In the data rows, 500 means zero.
Each row below has a hidden score, from 0 to 30, with 15 about the middle. What is it? The score is a weighted sum of the row's numbers plus the product of two more (or one squared), each taken from its middle value.
[544 278 467 640 621 398 545 678 549 554 462 600 271 494 444 625 375 508 461 608 492 438 468 175]: 18
[315 344 663 576 779 478 325 428 448 170 276 702 540 537 286 573 621 460 325 470 659 403 535 492]: 22
[593 429 529 489 516 389 587 551 546 637 532 487 330 548 541 599 448 504 463 546 324 512 637 523]: 11
[563 484 547 491 432 527 467 436 495 504 555 525 470 420 413 485 502 475 581 490 454 405 666 594]: 14
[399 388 563 639 601 438 441 458 606 466 376 567 367 493 440 590 406 476 406 471 556 431 529 467]: 15
[566 622 569 569 284 611 512 342 694 526 687 507 438 300 357 303 377 476 679 433 534 321 596 793]: 20
[341 544 509 606 697 523 273 246 441 623 644 541 506 255 194 520 356 350 594 565 754 515 376 561]: 20
[692 378 583 562 478 538 482 673 388 476 445 498 515 693 500 571 589 592 285 348 397 334 446 539]: 18
[614 478 505 527 517 482 495 593 403 505 539 528 471 514 435 535 382 490 489 479 481 406 377 468]: 18
[501 547 438 435 546 512 396 565 324 468 445 429 665 604 524 507 564 507 406 417 549 542 378 433]: 20
[374 499 507 514 547 519 462 425 692 487 422 487 402 346 487 489 442 500 464 461 600 538 602 398]: 15
[192 401 377 636 513 344 508 265 735 452 369 558 309 401 586 608 262 461 592 660 526 647 558 399]: 25
[696 433 579 520 473 557 443 716 511 568 402 288 469 703 652 526 591 642 167 129 471 399 581 433]: 12
[355 736 400 323 363 555 600 368 567 486 595 466 698 387 650 311 609 421 755 679 535 720 494 598]: 9
[596 337 550 607 520 505 407 475 463 577 430 520 411 506 424 665 421 554 377 414 375 356 544 475]: 16
[523 481 516 623 433 566 498 549 636 578 511 382 364 503 529 534 371 558 398 314 499 430 478 534]: 22
[533 635 470 364 355 529 566 434 576 505 627 411 656 442 618 335 595 534 603 464 526 587 509 586]: 11
[537 535 499 535 587 476 401 442 457 781 684 413 423 394 365 590 309 419 519 484 477 489 443 643]: 15
[481 563 450 368 484 367 626 532 486 568 519 455 474 623 644 600 539 480 533 649 305 676 547 538]: 15
[445 516 387 424 594 395 509 556 272 446 375 554 607 616 564 581 538 468 527 663 478 639 368 356]: 14
[483 583 460 482 407 569 516 360 612 569 660 488 619 321 531 323 570 508 642 514 640 554 500 455]: 16
[371 464 518 618 498 417 517 364 723 542 517 487 279 409 479 545 268 507 496 483 531 508 594 631]: 18
[451 663 474 502 323 652 505 340 684 620 705 446 602 258 479 220 540 430 739 570 611 593 542 601]: 13
[477 611 539 374 499 550 536 520 497 427 469 515 550 474 522 476 616 500 543 532 500 532 534 492]: 11
[620 460 568 566 455 427 572 677 641 598 506 369 317 641 596 589 366 594 324 336 417 434 563 520]: 13
[463 668 481 368 375 644 487 368 552 463 598 440 715 397 539 266 672 458 655 495 580 576 584 629]: 8
[670 554 478 417 455 461 560 699 327 568 573 390 585 743 606 473 577 560 420 373 470 485 411 566]: 13
[569 424 418 545 483 418 567 614 526 681 530 418 378 560 602 624 410 507 445 532 394 543 487 380]: 14
[490 568 362 517 485 446 568 527 464 613 529 455 498 496 612 482 402 495 610 606 501 610 360 333]: 23
[440 371 448 582 621 377 448 503 485 521 442 553 370 512 466 658 441 459 448 609 510 522 470 381]: 14
[614 444 513 634 447 523 531 493 497 549 480 515 384 495 466 594 373 530 481 495 354 385 442 540]: 15
[508 774 556 557 374 799 591 461 860 909 857 320 573 170 450  80 504 473 755 458 691 526 516 608]: 11
[494 462 431 562 540 550 356 447 398 546 482 436 550 417 438 531 434 481 496 445 574 493 399 405]: 26
[429 373 490 542 646 456 428 499 320 385 388 558 541 588 477 652 584 509 373 551 513 530 399 383]: 22
[450 505 502 646 560 503 551 547 698 627 610 474 302 411 434 491 286 498 501 495 560 469 452 468]: 20
[334 489 400 417 652 392 480 443 303 442 479 575 628 617 536 519 587 397 578 681 547 699 400 475]: 16
[532 459 533 473 548 505 468 560 511 452 566 558 492 531 412 415 500 500 523 435 638 431 531 520]: 14
[381 494 532 563 521 477 490 451 624 421 441 489 432 510 535 516 479 526 419 448 555 479 519 528]: 16
[619 533 610 563 508 572 566 625 308 221 507 669 563 678 376 417 452 571 491 481 554 276 255 662]: 18
[553 396 495 508 542 467 459 549 339 505 382 478 523 639 529 647 586 518 365 466 390 556 435 423]: 13
[627 498 574 542 446 506 636 656 471 544 552 501 489 650 537 518 566 517 453 535 379 448 429 593]: 26
[463 644 450 341 443 547 514 488 478 496 561 475 645 450 547 362 702 440 631 599 525 615 591 506]: 9
[509 503 447 438 554 514 431 568 271 476 408 468 639 562 515 549 589 503 480 532 424 554 382 402]: 15
[539 528 489 453 443 528 469 486 545 594 574 467 511 376 490 433 534 463 581 492 513 512 640 440]: 13
[534 334 430 693 335 426 577 409 584 469 442 556 260 534 546 640 255 566 505 521 338 386 465 563]: 25
[729 371 625 681 481 576 477 569 497 499 537 541 355 540 345 588 388 562 350 342 363 174 411 634]: 17
[686 463 524 539 574 452 481 723 478 754 695 399 363 524 429 518 365 501 432 380 594 372 465 428]: 17
[553 403 475 525 731 405 447 708 417 701 555 530 387 469 363 592 411 462 491 575 571 464 493 185]: 16
[273 483 556 595 653 506 451 304 642 347 450 666 396 338 299 481 388 444 548 605 681 403 526 573]: 13
[462 469 456 475 632 490 354 507 248 427 407 516 654 600 455 575 585 461 420 446 578 519 378 444]: 17
[535 483 514 468 671 554 503 614 607 569 694 610 516 273 356 348 572 448 617 591 766 462 516 167]: 22
[551 761 637 365 373 628 690 525 496 223 641 616 607 509 432 225 551 477 711 589 540 371 409 794]: 11
[513 588 514 467 414 519 549 431 590 472 634 527 539 412 508 345 502 511 590 455 602 472 502 581]: 14
[496 353 554 644 668 429 513 672 637 609 504 558 223 495 398 581 382 525 403 487 556 391 555 285]: 19
[453 808 499 406 355 609 734 550 679 518 645 440 659 481 648 177 557 519 733 581 541 622 414 620]: 13
[583 521 553 338 455 568 395 551 414 509 479 435 623 512 543 430 708 492 454 373 478 549 716 454]: 11
[517 406 602 585 574 578 457 592 473 383 354 495 511 623 466 560 564 604 279 331 514 335 448 470]: 18
[600 737 513 342 341 528 743 539 519 365 673 509 652 525 594 287 549 539 680 580 491 523 352 707]: 15
[205 380 569 593 760 585 211 224 605 352 308 617 481 228 277 564 531 436 451 468 699 494 682 343]: 16
[553 593 556 401 461 531 555 598 430 319 553 524 607 628 489 372 556 511 532 458 617 421 407 678]: 10
[555 586 399 610 435 464 584 430 507 640 620 458 421 403 471 510 248 467 658 573 451 504 337 596]: 25
[511 484 470 423 530 510 403 573 320 410 435 459 644 667 542 484 647 517 402 400 546 527 499 466]: 17
[866 552 498 392 280 445 702 844 490 748 564 215 412 802 808 587 518 657 294 261 166 450 501 583]: 8
[836 610 474 448 234 515 699 712 510 713 601 249 483 714 776 512 520 622 398 306 178 483 453 642]: 9
[764 593 394 493 272 389 814 798 589 833 678 253 377 727 825 490 404 600 507 515 263 577 402 540]: 10
[495 428 510 654 530 489 506 563 591 539 495 457 363 519 484 579 338 569 399 431 511 425 418 453]: 19
[656 661 458 426 389 399 787 716 386 422 620 520 493 778 619 434 386 543 612 651 323 493 247 705]: 13
[358 819 255 287 248 575 685 414 646 671 692 297 753 404 833 203 666 409 811 672 554 903 505 451]: 13
[304 540 411 422 691 382 479 477 280 386 412 603 631 558 455 565 548 410 593 783 565 665 301 334]: 14
[410 324 612 654 688 577 333 418 387 207 262 642 509 542 284 626 537 536 269 391 577 289 400 541]: 16
[503 364 562 681 599 471 325 355 492 699 564 474 339 443 308 659 340 482 341 365 507 394 521 652]: 19
[570 550 441 414 534 443 528 619 284 461 464 500 576 661 538 534 540 489 466 518 460 551 367 488]: 15
[380 626 342 291 497 442 492 441 476 555 550 352 721 488 716 426 673 484 549 503 614 819 510 383]: 10
[521 609 394 442 348 619 502 419 611 719 699 355 642 303 641 321 576 519 600 405 608 649 513 409]: 15
[541 623 543 418 400 547 567 511 540 338 464 507 558 507 567 455 513 520 519 425 449 488 522 595]: 10
[354 648 457 441 530 490 521 333 673 610 702 553 456 240 402 393 459 327 802 735 649 650 623 509]: 10
[417 732 445 388 343 647 579 379 568 481 645 468 747 356 554 195 659 431 756 590 608 668 500 605]: 10
[176 280 573 637 863 421 240 332 564 424 366 672 335 342 207 670 399 385 396 568 732 463 635 359]: 19
[371 406 378 475 620 367 470 477 383 500 365 485 540 608 609 661 577 476 427 630 472 679 469 308]: 13
[357 587 555 491 518 553 483 397 642 476 469 447 482 407 486 437 506 477 504 484 576 560 552 521]: 11
[544 439 526 529 519 478 505 504 587 582 463 514 377 440 486 548 485 477 499 539 408 487 653 435]: 9
[573 402 497 619 488 472 487 498 488 531 473 557 373 508 459 644 383 531 453 517 429 411 436 482]: 15
[710 312 630 596 605 453 621 772 589 541 531 691 240 518 321 560 405 520 467 617 467 231 575 336]: 16
[545 412 529 494 505 604 297 436 514 516 501 403 571 400 479 491 577 582 364 161 650 452 615 425]: 17
[484 545 487 587 593 416 593 543 507 539 670 596 393 446 345 477 277 430 656 710 610 473 342 521]: 16
[532 549 551 452 447 568 516 473 612 516 607 560 492 345 418 356 543 451 631 538 569 440 630 533]: 9
[517 529 460 504 535 452 491 506 416 608 497 534 492 423 438 525 460 467 586 606 463 547 460 390]: 15
[496 432 457 418 646 435 396 589 237 394 431 569 649 626 466 548 619 458 430 523 558 525 429 383]: 15
[453 443 592 521 588 547 394 357 495 267 542 727 579 360 251 428 577 498 536 532 747 364 503 478]: 20
[485 413 593 624 491 483 520 516 639 402 455 525 317 528 441 520 379 546 403 385 533 358 528 590]: 16
[377 651 527 421 468 556 510 470 621 491 463 397 570 458 603 391 571 514 482 446 542 628 548 522]: 11
[552 504 450 485 487 397 559 572 440 496 537 498 447 589 538 532 396 462 547 560 529 481 434 517]: 16
[271 212 618 660 921 486  92 246 204 157 310 861 540 403   8 635 530 390 412 543 767 270 482 438]: 23
[595 461 572 471 559 479 514 599 309 255 483 622 576 713 436 482 551 531 437 521 499 398 376 562]: 15
[339 383 554 629 757 488 395 456 398 247 282 700 514 563 331 617 560 469 392 594 597 428 406 412]: 17
[689 540 567 441 346 613 550 579 598 520 644 426 526 489 537 348 524 602 488 319 596 375 491 547]: 10
[422 446 659 501 617 632 337 341 426 200 362 683 611 389 265 485 666 509 446 441 570 330 566 579]: 21
[554 622 487 359 423 566 585 479 493 407 543 495 707 479 594 351 675 544 558 497 563 591 462 456]: 10
[660 520 555 555 393 534 629 536 539 556 577 489 445 566 508 537 450 546 495 518 317 390 450 674]: 17
[415 434 456 444 565 425 503 429 496 465 487 653 438 424 396 512 533 376 658 737 519 530 630 420]: 10
[488 711 453 406 365 662 588 431 520 466 621 439 809 397 608 240 703 544 641 483 590 622 405 488]: 19
[400 689 461 388 404 603 489 368 497 419 583 511 693 385 511 304 674 435 663 572 625 597 500 585]: 12
[376 571 497 519 430 475 641 468 726 502 535 477 361 471 582 454 345 528 568 539 522 560 551 566]: 16
[597 648 542 393 350 667 524 479 483 530 668 398 763 466 587 289 718 578 535 326 572 499 469 630]: 28
[449 647 464 367 412 570 577 393 506 431 623 480 704 455 602 317 653 483 612 499 600 628 440 595]: 15
[669 484 715 600 427 664 457 472 578 455 537 527 395 386 303 458 479 559 443 287 462 188 592 704]: 14
[557 409 525 506 740 403 463 700 477 628 617 584 389 506 334 489 460 414 535 612 689 446 478 299]: 11
[439 549 537 637 550 468 512 438 689 754 682 406 287 426 414 578 249 464 468 471 557 498 424 711]: 14
[606 387 543 647 529 491 547 566 498 472 476 598 341 553 395 589 374 538 448 539 448 330 415 541]: 13
[522 375 433 505 573 486 302 510 316 519 296 397 581 608 570 732 607 534 272 345 434 568 506 332]: 14
[495 415 416 517 488 455 475 526 396 527 404 427 533 602 607 642 548 503 398 489 385 612 444 443]: 15
[680 529 661 507 359 541 622 557 573 424 636 631 381 500 384 387 430 498 609 498 425 253 604 755]: 13
[688 689 404 522  10 563 776 388 768 674 763 323 470 394 784 279 313 611 742 402 375 542 437 764]: 15
[596 543 579 511 383 575 534 409 552 395 605 602 544 358 404 372 505 539 601 444 570 364 461 629]: 16
[623 565 580 557 435 479 547 460 632 863 742 382 302 435 427 553 309 464 506 478 362 463 537 785]: 10
[330 657 520 432 573 551 607 417 686 570 577 591 499 327 454 319 461 426 750 708 546 630 613 499]: 11
[408 516 400 424 647 356 527 566 352 560 517 506 536 553 542 567 478 440 577 704 524 674 396 350]: 15
[558 445 493 562 528 439 518 504 506 639 505 496 369 463 482 616 415 478 484 573 368 503 498 461]: 12
[403 472 489 441 551 543 377 346 394 439 351 542 589 448 504 631 637 468 466 542 447 566 543 417]: 13
[553 675 441 451 349 419 827 747 643 571 597 369 435 727 794 449 436 584 510 570 407 582 408 576]: 12
[406 351 573 544 636 411 415 353 482 455 393 660 400 432 332 645 458 460 472 624 450 436 635 533]: 14
[375 542 472 432 595 362 569 617 548 493 422 485 472 620 645 541 546 526 431 573 522 677 497 384]: 14
[532 534 459 414 552 458 466 623 332 473 490 441 624 629 545 484 581 502 434 444 552 549 383 419]: 15
[651 557 490 299 395 495 454 619 444 649 507 303 599 583 646 473 669 509 426 316 395 568 709 539]: 7
[431 510 486 544 549 442 498 554 478 478 441 452 500 622 558 538 491 573 398 473 506 522 389 489]: 17
[590 564 483 501 361 434 701 586 494 533 585 492 478 679 625 537 460 554 531 608 329 514 376 638]: 21
[693 426 606 522 538 449 490 681 587 778 597 404 240 518 440 635 372 542 372 396 407 352 638 499]: 10
[567 426 461 599 464 463 544 523 483 592 466 533 379 489 495 613 380 501 467 520 363 444 435 470]: 18
[512 556 504 297 508 522 463 523 419 432 506 476 715 477 584 410 691 509 498 447 584 585 527 389]: 13
[501 412 500 516 559 454 538 641 488 438 355 488 452 674 592 602 495 578 322 458 416 501 427 404]: 14
